The same turns and mirrors carry the whole set onto itself and the rows of a family onto each other. Which other rows belong to the same family as each row named below? List them in the order they appear above.
These 18 rows form 3 families of 6 rows each.
k460: [ 0.79 -1.10 -1.53 -1.76  3.15  2.46  0.41 -2.80 -1.13  0.10 -0.91  2.22
  1.45 -1.50 -1.63  2.35 -1.75  0.69 -1.02 -0.51 -2.36  0.71 -2.89  0.97]
k851: [-2.82 -0.97  1.42  0.42 -1.18  1.47 -1.53 -0.34 -0.11 -1.68  1.97 -0.15
  0.93 -1.00  0.82  1.71 -2.19 -2.27 -3.07 -0.70  2.63 -3.01 -0.97  1.91]
k303: [ 1.29  0.91 -2.00 -1.43  2.66  2.19 -0.36 -0.35 -1.27 -0.26 -1.00  3.49
 -0.20 -1.34  1.95  1.00 -1.08  1.48  2.00 -0.08 -1.72  1.26 -0.26 -1.96]
k786: [ 1.05  2.09  0.97 -1.48 -0.19 -0.08 -1.70 -0.82 -0.19  0.15  1.46  1.69
 -1.71 -0.46  3.04 -1.84  0.81 -0.75  3.25 -0.51 -0.73  0.89  2.08  1.70]
k250: [-2.54 -2.31  1.02  1.07 -1.05  1.34 -0.04 -0.21  1.52 -2.31  1.18 -0.84
 -0.92 -1.72  0.62  1.95 -1.32 -2.23 -0.79  0.64  1.90 -2.92 -2.61  2.31]
k683: [ 1.39  1.90 -0.46  0.40 -0.70 -0.27 -0.06  0.83 -0.20  0.55  0.09  1.99
 -2.22 -1.05  3.31 -1.13 -0.14  1.06  2.56  0.58  0.80  1.31  2.00 -0.71]
k902: [ 0.59 -0.63 -2.88 -2.06  0.44  1.27  2.83 -2.21 -0.23  0.32 -1.19  1.84
  2.13 -1.05 -1.42  1.66 -1.24  1.80 -1.89  0.26 -1.94  1.09 -1.96 -0.93]
k583: [ 2.17  1.05 -1.29 -2.62 -0.12  2.01 -0.54 -2.01  0.49 -0.82 -0.98  1.92
  1.04 -0.40  2.38  0.15 -0.66  0.85  1.36 -0.19 -1.52  2.02  0.14 -3.55]
k817: [-2.02 -1.33  2.02  1.03 -3.88  0.38 -1.26 -1.63  1.26 -1.81  1.33 -0.80
  0.51 -0.43 -0.37  1.32 -0.68 -3.06 -1.90 -0.57  2.01 -1.09 -1.41  2.93]
k108: [ 1.05  1.69 -0.75 -3.34  0.94  0.47 -2.00 -0.67 -0.10 -1.79 -1.21  1.89
  0.87 -1.36  0.78 -0.22 -0.05  1.29  2.16 -0.83 -1.56  2.98 -1.01 -1.53]
k596: [-2.40 -1.64 -1.13 -0.17 -0.87  1.43  2.50 -2.76 -1.81  0.96  1.79  2.23
  1.83 -0.28 -0.54  2.76 -2.97 -0.44 -2.77 -1.08  0.11 -0.79 -1.96  2.64]
k866: [-0.13  0.78  1.37  1.51 -3.33 -1.06 -0.43  1.17  1.80 -0.82  0.46 -0.91
 -1.93 -1.59  1.31 -1.23  0.44 -1.20 -0.12  0.36  2.41 -0.15  1.25  1.25]
k713: [ 2.74  0.78  0.73 -0.37 -1.50  0.97 -1.57 -1.83 -0.45  1.49  0.72  1.26
 -1.42 -1.01  3.20 -1.94  0.05 -0.56  1.70  0.78  0.77  1.70  3.05 -0.04]
k351: [ 0.20 -1.32 -1.92 -1.77  0.53  0.65  1.73 -2.17 -1.32  0.08 -1.25  2.01
  1.29 -2.65 -2.26  1.43 -1.71  1.40 -0.10 -0.58 -1.22  3.65 -3.06  0.57]
k80: [-1.05 -2.51  0.37 -0.36 -0.47  1.67 -0.08 -4.24 -0.81 -0.09  0.79  0.76
  1.55 -0.17 -1.78  2.74 -1.86 -1.64 -2.40 -0.86 -0.29 -0.18 -2.97  3.93]
k938: [-2.32 -3.13 -0.42  0.27 -1.06  1.78  1.87 -3.11 -0.97 -0.24  0.98  1.72
  0.15 -1.36 -0.20  3.07 -3.76 -1.18 -0.47 -1.24  0.82  0.68 -3.80  2.11]
k946: [-0.05  0.05  1.49  0.90 -0.65 -0.20 -0.14  0.46  1.35  0.01  1.59 -0.60
 -2.27 -2.18  0.78 -1.23  1.41 -1.83  0.54  1.69  0.90 -2.30  1.11  3.54]
k15: [ 0.79  0.22  1.86  0.81 -1.18  0.19 -2.06  0.45  0.36  0.05  0.78 -1.21
 -1.03 -2.66  0.60 -1.30  0.35 -1.43 -1.95  1.72  2.79 -1.35  1.91  2.11]

Which other rows belong to the same family as k938? k786, k250, k108, k351, k946
Which other rows belong to the same family as k683? k460, k303, k817, k866, k80

The same turns and mirrors carry the whole set onto itself and the rows of a family onto each other. Which other rows belong to the same family as each row named below? List them in the order they appear above.
These 30 rows form 5 families of 6 rows each.
k495: [ 1.95  1.66 -0.73 -0.82 -0.18 -0.59  1.07  1.70 -0.17 -0.53 -2.18 -0.83
  1.97  3.66  0.39 -1.02  0.10  2.96 -0.50 -0.01  2.75  0.16  1.30  0.41]
k398: [-1.35  4.13 -3.10  0.57  0.39 -0.59 -1.73 -1.18 -0.85  1.47  2.82 -0.57
 -2.08  0.63 -1.36  1.35  0.57 -0.11 -0.25  2.78  0.93 -3.38 -0.89 -0.24]
k846: [ 2.16  2.48 -0.78 -0.42  0.91 -0.12  2.64  1.31 -1.07 -0.40 -2.01 -0.18
  2.72  2.80  0.71  0.23  0.97  2.62 -1.17  0.64  2.24  0.57  1.57 -0.39]
k669: [ 1.44  0.41  1.36  0.56  1.19  1.86  1.60  3.06  3.36 -0.16 -1.75 -1.40
  1.89  1.44 -0.65  0.98  0.54  2.76 -0.46  0.32  0.32 -1.77 -3.07  1.13]
k212: [-1.17  0.95 -3.05 -0.81  2.20 -2.28 -0.33 -1.62 -0.80 -2.90 -1.86 -1.44
 -0.95  2.71  0.58  2.45  0.70 -0.85  0.34  0.52  2.34 -1.29  1.94 -0.54]
k70: [-1.21  1.80 -3.42  0.17  1.77 -1.29 -0.40 -0.71 -1.06 -1.75 -1.40 -1.97
 -1.61  2.19  1.00  2.87  1.13 -0.53 -0.14  1.51  3.10 -1.33  2.87  0.30]
k858: [ 0.74  3.14 -3.10  0.76 -0.67  1.39 -1.31 -1.71 -0.30  1.08  1.70  2.28
  2.14 -0.32 -1.79  0.68 -0.49 -0.98  2.73  0.44 -3.79 -1.71 -0.08 -0.03]
k46: [ 0.45  0.02 -0.31  1.91  1.52  3.71 -0.58  0.93  1.12 -1.71  0.62 -0.59
  3.16 -1.85 -1.03  2.17  0.91  0.90  3.71 -1.54 -1.51 -2.15 -0.66  0.63]
k318: [ 1.96  1.31 -0.46 -0.70  0.06 -1.39  1.60  2.39 -0.46 -1.17 -2.30 -0.59
  2.60  3.63  0.98  0.09  1.21  2.17 -0.63  1.63  1.76 -0.23  1.79  0.38]
k926: [ 0.95  4.09 -3.46  1.92  0.08  1.80 -0.59 -1.66 -0.39  1.19  1.38  2.25
  1.19  0.00 -1.06  0.83 -0.13 -1.09  1.38  0.10 -3.84 -1.89 -0.02  0.57]
k31: [ 1.88  2.01  0.73 -0.25  0.82  2.36  1.66  2.59  3.21 -0.32 -2.66 -1.06
  2.19  1.41 -1.63  1.98  0.07  2.96  0.94 -0.11  0.28 -1.05 -2.94  1.33]
k236: [-2.04  3.54 -3.02  1.03 -0.97 -1.92 -1.42 -0.13 -0.74  1.45  2.68 -1.28
 -2.28  0.97 -0.97  1.56  0.76  0.01  0.16  1.95 -0.34 -3.56 -1.08  1.45]
k875: [ 0.79 -0.28 -0.79  2.66  1.85  3.26  0.07  0.75  1.88 -1.95  0.69  0.43
  3.94 -1.91 -1.19  1.93  1.13 -0.22  2.46 -0.27 -1.66 -2.79  0.17  0.97]
k562: [-2.53  3.37 -2.67  0.89 -0.25 -1.50 -1.21  0.07 -0.61  1.87  2.40 -0.48
 -2.67  0.74 -1.48  1.12  0.01 -0.06 -0.13  2.24  0.31 -2.78 -1.36 -0.01]
k529: [ 0.89 -0.38 -0.25  0.95  1.71  3.44 -0.63 -0.74  1.60 -2.25  0.96 -0.07
  3.26 -1.12 -1.59  2.26  0.16 -0.77  3.30 -0.59 -2.19 -2.80 -0.95  0.99]
k557: [ 0.42  0.10  0.68  0.92  0.60  2.39  1.07  2.71  4.08  0.21 -2.00 -1.86
  1.27  0.86 -1.88  1.68 -0.59  3.40 -0.08  0.12  0.42 -1.43 -1.76  2.03]
k374: [ 0.61  3.15 -3.95  0.43  0.62  2.32 -1.63 -1.42  0.51  1.80  1.41  1.31
  0.61 -0.16 -1.39 -0.18 -0.19 -1.59  1.97  1.67 -3.89 -1.74 -0.47  0.28]
k570: [-1.79  1.13 -3.23  0.27  2.26 -2.44  1.22 -0.51 -0.15 -1.47 -1.02 -1.95
 -1.05  2.32  1.74  3.05  0.50 -0.79 -0.78  1.90  2.42 -1.22  1.84  0.96]
k637: [-1.97  3.94 -3.17  0.80 -0.58 -1.62 -1.79 -0.56 -0.59  1.91  1.38 -0.76
 -2.47  1.11 -1.63  3.11  0.42 -0.11  0.22  1.95  0.85 -2.70 -0.51  1.02]
k2: [ 1.66  2.25 -1.40 -0.97  0.47 -0.48  2.21  1.33  0.22 -1.50 -1.82  0.53
  3.36  3.31  1.08 -0.04  0.98  2.63 -0.70  1.15  1.79  0.81  1.72 -0.15]
k384: [ 0.43  4.30 -2.96  1.25  0.22  2.14 -1.35 -0.31  0.41  1.32  1.24  2.97
  1.40  0.00 -0.68 -0.11 -0.01 -1.62  1.64  1.35 -3.55 -1.69 -0.26  0.00]
k844: [ 1.77 -0.84 -0.19  1.24  1.68  3.98 -1.16  0.10  1.52 -1.76  0.62 -1.03
  2.96 -0.98 -1.57  2.25  0.74 -0.52  3.83  0.15 -0.70 -3.07 -0.57  0.49]
k884: [ 2.24  1.86 -1.10  0.22  1.12  0.07  2.26  2.25  0.44 -0.94 -2.73 -0.52
  1.90  2.95  1.64 -1.05  1.14  2.58 -0.99  1.12  1.85  0.21  1.19 -0.48]
k611: [ 1.38  0.07  0.57  0.50 -0.43  2.17  1.49  2.74  4.07 -0.02 -2.22 -1.89
  1.26  1.12 -0.93  1.41  0.23  2.77  0.51  0.04 -0.08 -1.80 -2.48  2.31]
k118: [-0.28  1.12 -2.46 -0.71  2.45 -1.10  0.01 -1.70 -1.13 -1.75 -1.92 -1.73
 -1.43  2.41  0.50  3.06  0.73 -1.22  0.03  2.17  3.19 -0.98  2.02  0.22]
k455: [-0.93  2.13 -2.23 -0.79  1.21 -2.22  0.57 -1.22 -0.30 -2.20 -1.42 -1.42
 -1.47  3.16  1.25  2.55  0.66 -0.80 -0.54  0.67  2.12 -1.73  2.60  1.39]
k895: [ 0.94  2.30 -3.17  1.85 -0.61  2.30 -2.90 -2.08  0.06  0.87  0.71  2.12
  0.32 -0.31 -1.49 -0.08  0.07 -1.42  1.79  0.35 -3.52 -2.17  0.65  0.20]
k85: [-2.02  4.00 -2.62 -0.09  0.48 -1.04 -1.62 -0.79 -1.43  1.08  1.97 -0.95
 -2.25  1.05 -0.99  3.20  0.65 -0.29  0.92  3.07  0.14 -3.11 -1.50 -0.34]
k845: [ 0.27  0.09 -0.04  1.50  2.30  3.55 -2.12  0.61  1.29 -2.05 -0.12 -1.04
  2.98 -0.94 -1.53  2.80  0.34  0.20  3.47 -1.00 -1.29 -3.55 -0.16  0.71]
k919: [ 1.38  0.12  0.46  1.85  0.46  2.61  1.51  2.19  3.22 -0.51 -3.09 -0.77
  1.86  1.08 -1.76  2.67 -0.36  2.63  0.10 -0.11  0.52 -0.95 -2.78  1.05]

Which other rows belong to the same family as k374? k398, k46, k318, k455, k919
Which other rows belong to the same family as k669? k70, k858, k529, k637, k884
Which other rows belong to the same family as k846? k926, k236, k844, k611, k118
Which other rows belong to the same family as k31? k495, k875, k570, k895, k85

